In the rows, 128 means zero.
One turn moves every row onto another: examples first, then more rows asked:
j145: [115 111 109 112 132 153 107  71 142 145 146 129 125 153 103 102 155 134
 118 139 125 160 100 143 124]
j792: [129 126 157  95  82 143 121 143 148 157 135 155 118 127 138 120 142 110
 105 115 143 117 123 143 109]
j860: [156 130 159 117 152 117 139  84 146 144 138 106 103 150 132 132 131 118
  73 124 114 129 118 129 133]
j824: [136  88 186 101 133 134 113 152 133 137 104 164 128 158 113 139 139 128
 106 134 134 149  98 127 115]
j628: [138 125 121 123 147 134 127 118 157 128 126 131  96 145  97 148 145 175
 118 139 115 122 112  98 135]
j845: [108  99 125 114 143 153 123  60 136 158 127 121 120 145 137 131 145 129
 110 116 132 169 130 118 117]
j371: [103 132 151 107 119 129 133 101 148 110 128 112 126 154 115  89 133 139
  94 139  96 126 131 157 146]
j848: [132 122 130 109  84 168 127 152 137 131 123 131 116 139 140 113 133 100
 110 121 124 120 126 133  86]
j469: [ 94 124 163  99 131 121 125 136 133 142 146 161  96 128 124 115 148  92
 108 108 126 160 110 137 148]
j939: [143 120 145 125 143 125 145  87 134 124 127  91 112 148 125 143 116 112
  79 125  97 135 128 119 120]
j465: [117 120 126 110 147 105  94 139 143 143 131 142 125 116 140 125 134  82
 103 104 105 156 109 125 133]
j171: [144  86 154 114 134 130 107 153 128 132  79 154 137 160 117 138 123 121
 115 139 112 145 110 120 108]
j598: [125 117 137 108 142 127 123 174 171 175 122 128 137 141 106 121 129 126
 109 122  99 138 122 115 121]
j730: [139 116 130 122 150 142 118 118 154 108 132 131 106 142  99 157 148 171
 109 136 127 125 103  99 120]
j604: [116 110 128 112 145 142 127  60 153 163 141 133 113 146 126 119 132 132
 110  98 132 156 123 134 107]
j573: [109 107 133 111 143 138 105 133 119 101 104 152 114 140 149 115 140  77
 109 121 113 166 120 125 118]
j666: [119  99 189 116 135 149 135 157 148 145 112 157 108 159 105 137 149 126
 107 144 136 160 121 122 128]
j530: [107 114 105 126 129 144 109  72 149 148 120 126 115 150 114  99 141 139
 124 135 111 162 122 149 130]
j894: [122 129 143  97 138 135 116 101 149 106 127 123 137 160 130  84 153 134
  84 153 116 127 125 148 143]
j747: [108 124 133  95 119 105 123 135 115 152 129 157 104 133 121 113 127  91
 121 111  97 148 102 130 150]
j592: [121 108 164 117 145 169 143 171 156 142 129 136 111 163 103 121 152 118
 104 140 126 156 122 116 109]
j471: [ 99 104 127 125 125 134  96  67 149 136 122 130 130 138 116 116 133 143
 118 119 119 163 119 157 124]
j326: [140 121 138 130  79 137 133 134 138 138 133 154 102 135 103 148 128  92
 117 135 137 123 128 133 105]
j889: [131 115 144 125 140 127 123 112 155 108 120 140 100 141  99 162 135 180
 115 127 125 124 113 108 127]
j657: [106 119 143  97 121 127 113 102 136  97 130 110 159 145 119 106 135 133
  89 142 102 127 121 143 137]
j684: [112 120 141  92 143 147 125 123 156 125 123 135 119 139 128 133 150 190
 110 115 126 118 123  99 127]
j940: [100 101 129 117 123 148 112  63 138 124 144 136 128 147  97 117 141 132
 122 124 132 161 110 149 113]
j10: [109 121 116 111 149 144 114 147 141 110 137 132 115 136 129 103 135  73
 106 107 104 155 113 125 105]
j77: [135 128 134 141  85 139 131 140 152 150 117 142  91 131 118 141 136  97
 114 140 132 133 145 135 121]
j146: [149 119 147 116 158 128 146  77 138 121 129 120 111 159 131 137 134 106
  77 136 126 134 139 113 122]
j595: [120 120 131  95 143 149 134 124 154 113 123 136 112 150 120 123 133 186
 118 108 115 108 117 106 110]
j611: [118 115 138 110  89 160 125 141 142 128 108 146 124 133 150 123 138 100
 110 124 140 126 152 128  95]
j222: [109 113 136 114 132 120 137 125 118 114 121 165  93 144 114 126 114  75
 125 109 108 154 123 126 120]
j654: [125 120 143  98  71 141 119 147 129 164 120 142 122 126 143 126 140 112
 112 127 128 123 125 132 123]
j450: [129  94 143 111 132 121 129 151 144 134  83 156 135 158 106 130 100 121
 126 122 101 133 132 120 102]
j844: [158 120 126 130  96 143  99 143 142 144 122 140 116 127 130 143 153  92
 102 148 141 131 115 128 108]
j11: [111 113 140  97 135 157 133 122 137 113 110 129 110 150 129 134 146 188
 116 125 119 124 120  96 125]
j481: [132 111 134 108 129 116 135 160 153 163 115 146 131 152  87 126 106 122
 125 120  94 128 118 121 113]
j723: [100 126 130 123 138 140 147 139 132 131 135 139  79 141 118 118 140  75
 117 121 106 166 128 119 133]
j516: [127 116 138  91 132 143 123 123 136 120 114 130 115 148 126 130 138 191
 116 117 113 114  98 105 123]
j79: [143 115 154 110 141 109 139  76 125 136 133 111 128 145 124 154 127 115
  79 131 116 132 125 109 139]
j385: [129 112 149 105 145 125  95 136 121 131 134 148 109 129 138 126 155  80
  97 120 124 164  85 128 131]
j132: [107 122 145  89 120 129 134  92 130 103 131 136 142 162 108  97 142 129
  98 154 118 125 130 139 147]
j357: [131 104 121 114 137 147 122  63 133 153 133 117 111 151 125 117 124 131
 113 100 113 156 100 137  96]
j517: [137 117 122 130 150 126 111 116 159 115 108 129 105 139 111 155 136 177
 112 131 116 125 118 103 128]
j508: [124 114 148 121 156 151 123 175 181 147 136 128 131 146 102 123 143 117
  98 126 118 147 123 119 102]
j626: [143 117 135 135  97 130  97 141 159 139 124 138 125 115 129 150 134  95
 100 126 138 128 130 138 100]
j563: [118  97 128 113 125 148 123  61 114 163 125 113 113 148 128 129 136 133
 115 116 116 167 105 125 119]

j469 -> j385
j146 -> j132
j792 -> j844
Now these:
j666 -> j824
j889 -> j516
j357 -> j530

One turn moves every row onto another: examples first, then more rows asked:
j58: [ 98 111 161 124 155 120  90  93 116  84 125 133 148  90 124 116 143 112
  74 122 152 154 159 115 113 133 172 154 161]
j136: [107 116 178 122 151 122  88  87 109  85 129 120 145 122 113 118 134 136
 105 132 132 120 126 144 152 130 128 192 148]
j790: [130 129 116 132 143 111 128 115 133 111 150 131  96 125 179 125 144 138
 124  93 149 131 149 175 115 142 125 120 149]
j732: [135 127 119 131 136 107 129 120 138 111 155 129  95 121 178 124 140 137
 122  92 147 130 143 174 116 143 120 124 149]
j248: [129 154 148 100 134  85 144 136 148  90  92 138 114 121 144 105 123 128
 115 142 142 140 161 132 125 135 121 181 172]
j223: [109 116 164 121 157 130 103  83 109  96 138 116 145 113 104 119 122 145
 101 135 126 122 120 151 150 122 127 171 141]
j913: [112 121 179 115 150 136  95  94 114  89 134 107 145 122 110 124 133 138
  98 130 133 110 121 154 152 125 123 171 146]
j328: [137 131 115 135 139 108 130 118 129 112 151 130  94 123 177 127 145 138
 121  92 149 130 148 168 112 147 122 125 145]
j916: [114 128 143 121 145 132 119  81 116  84 137 132 138 119 161 133 180 117
 126  94 145 142 173 172 107 162 149 135 135]
j876: [124 148 132 127 141  83 111 132 134  97 157 128 132 136 160 106  82 136
  75  96 158 123 162 131 127 135 130 168 152]
j943: [127 129 142 122 152 161 114  83 132 103 145 132 141 124 154 124 161 111
 117 112 124 135 136 177 143 146 122 127 145]
j624: [135 160 140 104 143  89 155 130 161  94 109 138 124 115 134 110 126 131
 111 146 133 136 169 130 122 138 122 187 161]
j113: [128 128 142 124 154 159 122  85 135  99 145 128 137 128 153 123 159 110
 118 108 120 137 138 180 146 143 123 126 146]
j188: [153 139 126 114 144 110 157  92 162 112 128 117 106 130 158 135 165 123
 109 102 133 128 167 163 113 150 116 142 157]
j444: [ 99 112 167 115 162 127 104 103 102  88 105 136 137  85 129 122 145 118
  83 118 149 151 167 112 104 140 166 157 163]
j501: [137 155 151  97 141  92 146 136 155  99  95 137 117 127 145 114 131 125
 108 141 144 132 171 133 121 144 123 188 171]
j325: [114 139 117 129 145  77 120 137 133 100 155 140 132 116 160 107  84 138
  84  99 145 125 161 140 112 132 134 166 138]
j200: [153 140 128 117 141 107 158  87 160 109 121 121 107 126 162 137 163 127
 108 100 133 132 173 159 114 153 119 145 157]
j352: [ 94 109 163 124 153 126 100  95 103  97 106 131 144  97 131 122 152 118
  77 114 160 151 167 122 107 139 174 153 156]
j110: [131 124 147 120 153 161 118  83 133 100 140 133 141 122 152 126 159 109
 117 111 120 138 135 181 146 147 121 133 148]
j740: [109 114 174 121 147 122  96  89 114  88 136 117 156 128 109 115 127 139
  95 128 135 107 121 146 145 118 118 167 140]
j90: [135 154 157  94 145  83 143 136 151  89  99 137 122 129 130 115 128 133
 114 139 140 138 161 129 121 137 112 183 170]
j327: [115 123 145 120 140 128 113  77 112  85 140 136 141 115 159 134 175 115
 123  97 146 143 170 171 110 166 153 130 133]
j903: [119 126 147 116 145 133 116  79 113  90 138 132 141 120 155 133 178 113
 124  95 141 147 170 170 108 168 148 136 134]
j734: [108 120 172 124 151 126 101  92 105  81 130 108 142 129 108 122 138 130
  98 135 142 109 122 142 155 125 127 180 150]
j474: [123 135 129 132 141  86 112 132 131 102 148 142 135 118 168 104  85 135
  73  96 149 113 165 122 113 130 133 157 146]
j277: [103 118 174 114 143 122  94  84 105  82 124 111 146 123 113 118 125 142
 104 129 135 110 122 154 147 124 123 177 144]
j87: [124 142 127 128 134  81 114 127 138  90 144 129 136 120 164 108  79 135
  71  92 149 116 163 136 114 129 128 163 146]
j3: [154 142 131 117 145 116 157  86 159 105 126 117 107 130 158 135 163 127
 113 101 133 131 173 165 114 150 120 141 156]
j375: [130 160 150 100 142  89 139 134 154  96 107 136 117 129 144 105 129 127
 108 143 156 139 171 122 126 143 128 185 180]
j142: [ 93 106 158 127 160 124 103 100 104  87 117 124 141  99 128 119 146 106
  70 117 164 144 158 118 110 134 172 158 162]
j483: [128 145 127 129 136  79 111 141 131  99 152 134 132 129 162 113  85 135
  75  97 153 119 160 137 122 130 134 150 142]
j80: [133 136 131 127 143  72 109 131 143  91 157 129 127 123 155 112  85 133
  74  99 148 117 157 135 116 131 129 175 151]
j119: [135 148 142 111 142  76 136 132 151  96 101 146 111 122 142 110 126 128
 108 147 144 141 164 118 126 135 129 186 173]
j581: [ 93 109 156 118 162 124 107  86 111  91 116 132 145  82 122 121 147 126
  82 125 156 149 166 126  96 139 171 161 154]
j133: [ 99 111 160 121 152 131 103  91 108  85 106 128 143  84 131 115 137 114
  74 119 154 154 162 121 106 132 169 150 164]

j133 -> j87
j790 -> j113
j80 -> j136
Now these:
j188 -> j903
j110 -> j200
j581 -> j325
j444 -> j474
j913 -> j501
j142 -> j876

One turn moves every row onto another: examples first, then more rows asked:
j984: [ 87 154 154 130 148 125 157 123 135 129 137  86 120 132 122 153 107 140
 149 136]
j695: [126  99 142 115 136 136 137 150 139 132 121 138 106 155  76 130 116  96
 132 119]
j801: [128 104 134 107 140 135 128 148 133 133 117 136  99 149  80 134 108  86
 125 119]
j475: [110  91 155  88 111 138 157  96 142 126 133 110  85 159 153 130 112 116
 134 126]
j164: [112 117  89 135 122 131 149  79 117 125 123 130 112 139  96 139  97 116
 130 135]
j428: [ 75 121 110 135 109 126 147 171 160 127 102 148 110 138 134 127 104 126
 127 133]
j679: [ 76 127  91 120 137 114 129 157 138 128 106 139 101 114 128 145 101 102
 133 143]
j601: [ 98 138 120  87 124 127 124 134 121 123 147 131 103 113 166 154 107 126
 105 147]
j746: [ 73 110 114 139 132 114 147 155 146 128 117 142 118 126 112 148 130 123
 156 146]
j482: [108  91 150  83 124 130 151  88 134 127 136 108  85 149 144 142 118 107
 144 129]
j733: [111 113 103 147 107 135 163  86 129 122 121 134 118 156  96 130 100 132
 129 127]
j460: [ 94 128 145 107  99 136 148 141 142 118 149 138 116 137 164 142 120 154
 111 142]
j864: [114 123  90 134 105 139 149  90 129 125 112 134 107 150 110 125  80 118
 110 126]
j116: [128 106 141 110 129 138 133 155 142 132 117 139 101 157  85 123 106  93
 118 117]
j197: [ 92 169 136 115 150 126 139 126 130 128 127  86 106 125 137 149  81 122
 125 133]
j788: [ 92 121 140 103 129 123 143 125 122 122 162 130 120 119 143 164 140 143
 135 154]
j55: [ 90 161 153 129 124 134 157 137 149 129 127  91 114 147 141 135  83 144
 124 127]
j760: [112  97 144  78 119 136 147  93 134 128 132 109  78 152 154 133 103 104
 129 126]

j475 -> j760
j695 -> j116
j601 -> j788
Now these:
j55 -> j197
j428 -> j679
j164 -> j733

One turn moves every row onto another: examples first, then more rows asked:
j999: [116 134 134 124 116 166 110 160  86 124 116 136 147 104 133 116 145 113
 123  91 127 137 126 131 129 148 124 135 129 145]
j649: [127 128 114 171 129 128 153 113 141 121 116 131 106 101 121 110 109 141
 116 112 143 144 111 149 128 137 147 102 143 131]
j523: [133 141 116 144 133 119 109  78 129 138 144 126 155 112 125 146 120 100
 140 131 128 128 129 140 127 147 104 110 120 145]
j992: [140 126 131 137 162 122 114  93 132 135 120  90 147 114 106 133 126 109
 140 114 139 119 148 147 135 136  98 144 114 143]
j847: [119 123 133 112  98 107 168 149 145 126 148 123 120 165 136 101 134 122
 139 119 148 106 122 135 130 121 116 112 139 111]
j660: [157 133 113 120 143 118 126  93 121 123 145 143 116 131 137 160 155 113
 114 148 148 159 135 136 129 135 139 141 105 116]
j798: [122 141 117 178 130 115 110  97 118 117 131 141 131 115 136 132 107 124
 128 133 134 139 114 133 126 155 137  91 131 135]
j470: [126 126 162 132 140 142 167 103 135 124 145 117 119 165 113 118 138 132
 115 118 100 157 118 147 140 131 141 139 136 107]
j89: [ 96 119 109 106 127 143 131 100 157 122 108 119 121 156 157 126 141 149
 110 127 118 103 126 134  99 148 115 131 114 117]
j971: [141 133 118 108 156 145 136 151 139 124 157 127 118  95 143 126 141 132
 155 127 109 118 137 107 149 127 157 142 146 120]
j118: [124 114 106 123 107 145 123 149 127 139  82 113 133 125 154 115 141 135
 118 109 121 162 130 127 129 139  80 121 125 131]
j342: [134 138 124 100 130 136 100 141 133 141 154 139 129 128 127 167 107 108
 122 120 120 131 122 109  96 104 119 126 125 134]
j38: [117 137 149 142 135 103 155 112 116 108 139 136 126 138 119 131 120 152
  84 126 111 143 123 150 120 121 141 141 146 101]
j993: [138 138 111  99 161 128 120 146 143 141 121  99 108 157 137 148 123 123
 120  98 131 133 147 123  99 122 119 130 106 153]
j655: [118 123 116 115 107 159 109 153  98 140 110 126 146 114 133 114 146 131
 111 100 124 149 125 121 113 141  88 120 137 138]
j982: [130 138 128 105 123 122 126 140 155  96 143 138 136 115 139 127 145 153
 160 147 127 105 151 106 158 124 137 132 132 110]
j868: [147 119 165 127 131 126 136 108 125 132 160  72 113 159 116 126 152 145
 132 125 117 150 130 121 137 142 138 127 119 124]
j387: [116 122 117 121 169 157 122 141 108 143 148 116 110 119 151 124 127 125
 121 113 107 116 121  95 126 140 160 140 148 118]
j26: [122 141 141 127 101 148 132 163 111 119 114 124 144  90 147 130 142 108
 142  94 116 127 124 144 147 147 137 135 115 149]
j727: [128 114 142 148 153 135 127 122 125 130 117  89 131 131  74 122 133 134
 131 112 152 117 135 123 162 133 107 126 119 120]
j564: [124 118 124 148 124 144 165 121 145 136 127 115 113 117  79 117 129 141
 120 110 148 130 111 134 157 125 121 103 138 117]
j621: [140 115 138 136 123 110 148 164 150  98 137 134 114 125 152 105 125 123
 151 126 123 119 106 160 102 130 139 134 136 113]
j950: [142 137 120 138 136  95 133 119 117 105 146 143 125 126 123 165 146 152
  94 146 118 146 118 142 115 143 133 119 115 107]
j886: [133 122 144 140 139 131  96 160 124 101 139 162 125 131 139 140 106 106
 143 136 120 131 104 122 110 122 142 134 128 109]
j956: [115 136 137 130  76 126 138 156 125 123 105 115 142 103 160 137 131 115
 140 109 120 127 128 129 168 134 120 124 115 134]
j430: [ 92 116 110 113 140 156 123 117 120 150 139 111 116 149 150 132 132 137
  99 118 107 103 109 103 103 149 129 122 133 116]
j648: [107 131 125 112 124 122 120 113 161  89 103 135 130 148 153 119 141 157
 137 143 136 103 152 125 133 134 123 142 117 108]
j885: [114 122 122 135  92 128 128 148 129 128  77 114 135 127 167 124 127 123
 130 116 127 150 133 122 163 132 100 125 117 123]
j60: [155 127 144 118 132 112 118  89 109 134 154  91 112 136 136 135 141 126
 120 134 157 148 151 115 131 123 143 150 119 126]
j140: [116 130 126 116 144 121 134 150 128 130 117 110 113 200 135 118 134 119
 128 106 156 119 144 113 140 135 121 117 113 125]

j26 -> j956
j621 -> j847
Now these:
j564 -> j727
j470 -> j868
j648 -> j89

